Each row has a name. Each question is about the rows just above it.

medek: [129 103 164 180 163 217]
Rumo: [ 83 130 136 151 203 124]
Dazu: [157 151 107 155 117 139]
muli: [ 71 125 160 114 141  74]
zug: [153 145  83 152 112 132]
gutup: [102 121 135 116 131 138]
Ker: [ 90 173 118  98 174 153]
pab: [153 145  83 137 143 115]
peved: [157 120 119 110  94 158]
sud: [126 110 117 130 138  87]
tuv: [157 120 119 110  94 166]
kisu: [ 71 125 160 142 141  74]
Ker without one entry, shuffled: [173  90 153 118  98]. Gone: | [174]
Shuffled Ker with one entry gone: [ 90  98 174 118 153], missing | [173]
Ker without one entry, shuffled: [ 98 153  90 118 173]. Gone: | [174]
Shuffled Ker with one entry gone: [118 153 174  90 173], missing | [98]
peved without one entry, shuffled: [ 94 158 120 157 119]. Gone: | [110]
Which entry of peved is missing from [119  94 158 120 110]? | [157]
Shuffled medek with one entry gone: [129 103 180 217 163], missing | [164]

Dazu: [205  87 112 113 114 112 115  44]
medek: [ 69  82 144  39 170 189 140  80]
Rumo: [  5  43 218 175 107  18 129 250]
Shuffled Dazu with one entry gone: [115  44  87 205 114 112 112], missing | [113]
Shuffled Dazu with one entry gone: [115  87 205 112 112  44 113], missing | [114]
Dazu without one entry, shuffled: [115  87 112 114 112  44 205]. Gone: | [113]

pab: [139 134  58 190  66 167 238 107  68 128 130 103 120 102  98 168  37  83
  94 162 143  67 146 142 134 134]
zug: [121  59 185 220 129 156 122 123 236 127 146 127 141  94  77 139 128 115
 139 139 118  44  76 140 119 148]
Rumo: [125 138 197 200 120  97 208 130 186 128 138 151 119  99 228 123 194 100
 137 139 120  49 162 107 118 151]
pab without one entry, shuffled: [103  58  67  37 134  98  66  83 167 168 128 190  94 139 134 134 120 142
  68 102 238 146 107 130 162]. Gone: | [143]
Which entry of pab is missing from [ 66  67 162  83 238 146  37  98 130 128 134 102 139 167 190 103 143 142
  58  94 120 134 107 134 168]? | [68]

medek: [251 102 112 186 137  62 218 148 167  42 123  55  39 144 128 164  92 184
 136 137 108 169 153  98 130 168  69 100 152 145 184 133 110 175  72 135
 181 128 134  68 176 115 145]
muli: [211  50 177 120 109 195 124 194 151  67 114 115 117 200  29  95  88 113
 195 174 106 186 125 114 149 102 114 167 113 140 234 133 186 130  51 145
 120  77  77 149 166  52 119]
pab: [211  50 177 120 109 195 124 194 151  67 114 115 117 200  29  95  88 113
 195 174 106 186 125 114 149 102 123 167 113 140 234 133 186 130  95 145
 120  77  77 149 166  52 119]
peved: [157  66  96  94  93 188  88 161 168 120 120 173 122 195  29  94  87 209
 227 147 130 164 130 141 168 172 167 173 109 142 210 168 207  92 146 128
 103  94 115 179 126  38  95]
gutup: [ 90 115 108 138 190 157  80  87  10 169 133 138 181  75 184  59 177 195
  79 141 175 160  84 144  93  89 119 132 136  98  72 111  76 161 159 194
  64  68  31 134 129 150 163]
Which entry of medek is missing from [ 92 145 175 128 110 128  72  62 100 251 112  39 136 186 135 168 184 148
  68  69 167 108 130  98  55 181 137 164 102 153 134 152 144 145 218 115
 184 123 137  42 176 133]? | [169]
Which entry of peved is missing from [167 157 147 179  92 115 227  94 128 173 120 126 103 210  94 130  66 168
  38  96  87  29  88  93 168 168 122 164 109 142 188 161 209 141 146 195
 207 120 130 172 173  94]? | [95]
muli without one entry, shuffled: [115 167 130 166  29 119 174 194  50 106 145 234 113  67 113 211 149 149
 140 120 114  51 133 200 151 117 125 195  77 109 114  88 102 186 177 186
 120  77 124 195  95 114]. Gone: | [52]
Which entry of peved is missing from [ 93  94 167 120 172 120  96  95  87 168 209  94 115 207 130 227 188 126
 109  94  88 161 157 146  66 179 147 128 173  29 168 168 142 173 141  92
 122 195 130  38 164 103]? | [210]

peved: [162 161 162 114]
gutup: [212 161  96 128]
Dazu: [212 161  67 213]
Shuffled peved with one entry gone: [114 162 162], missing | [161]
Shuffled gutup with one entry gone: [161 212 128], missing | [96]
Which entry of Dazu is missing from [161 213  67]? | [212]
Which entry of Dazu is missing from [212 213 161]? | [67]

kisu: [113 130  81 125 129  69 131 127 212 176 115 142 144 119 167  89 183 128
 108 131 100 117 189 161 123 118 130 114 110  78 122]
zug: [148 113 115 111 150 183  86 116  83 106 110 134 116 121 122 171 118 137
 144 133 151 171 133 105 103 152 124 151 125 232 112]
tuv: [102 112 165 118 149 165 130 113 211  96 135 154 116 123 140 128 131 140
 155 123 113 145 161 111 123 136 111 123 111 182 113]
Ker: [126 113  61 126 168 125 122 128  60 126 124 141 132 118 148 174 126 131
  85 107 139  39 147 122 181 137 142 128 119 196 116]
zug without one entry, shuffled: [151 124 150 110 113 116 105 151 116 111 183 118 121 232 103 106 122  83
 133 171 133 137 115 152  86 125 134 148 171 144]. Gone: | [112]
Which entry of zug is missing from [133 171  86 183 106 144 116 137 118 115 171 151  83 125 134 124 116 232
 152 148 110 113 133 111 105 121 103 122 151 112]? | [150]

medek: [117 162 173 122 104 116 174 174 120 133]
gutup: [177  75 104 176 174 124  39  62 129 122]
Ker: [ 70  71 117 103 173 123   4  14 153 117]
zug: [202  71 117 103 173 123   4  14 130 117]
peved: [136 202 187  85  83  94 198 204 155 107]
medek without one entry, shuffled: [117 104 162 116 174 120 174 122 133]. Gone: | [173]
Shuffled gutup with one entry gone: [176 122 174  39  62  75 129 104 124], missing | [177]
Shuffled peved with one entry gone: [ 85 198 202 107 187 136  94 155 204], missing | [83]
medek without one entry, shuffled: [174 174 173 120 116 122 104 133 162]. Gone: | [117]
Shuffled Ker with one entry gone: [ 70 117  14 117  71 153   4 173 123], missing | [103]
Shuffled Ker with one entry gone: [103  70  14 117   4 153 123 117 173], missing | [71]

tuv: [177 117 148 180 194 194 119  59 154  75 178]
pab: [ 91 102 122  82 105 180 132 153 112  86 102]
medek: [154 106  97 159  57 148 144 115 171 116 190]
zug: [196 125  96  58 132 113  80  81 203 125 163]
muli: [138 243  44 118 112 183 161 133 157  91 146]
sud: [146 145 130 144 128 122  52 106  94 165  88]
kisu: [231 118  62 137 156 106 169 152  94  96 158]
peved: [137 181  80 125 138 104 196 182 155 141 137]
Ker: [ 96 120  20 130 136  61  72  69 163  77 178]
peved without one entry, shuffled: [ 80 155 104 182 196 137 137 125 138 141]. Gone: | [181]
Which entry of medek is missing from [ 57 154 106 116 148  97 171 159 144 190]? | [115]
peved without one entry, shuffled: [141 125 155 137 196 104 181  80 182 137]. Gone: | [138]
Which entry of zug is missing from [163 113 125 203 132 196  96  80  58 125]? | [81]
Shuffled zug with one entry gone: [125  58  81  80 163  96 125 113 196 203], missing | [132]
Which entry of zug is missing from [203 163  96 132  58 113 125 196  81 125]? | [80]

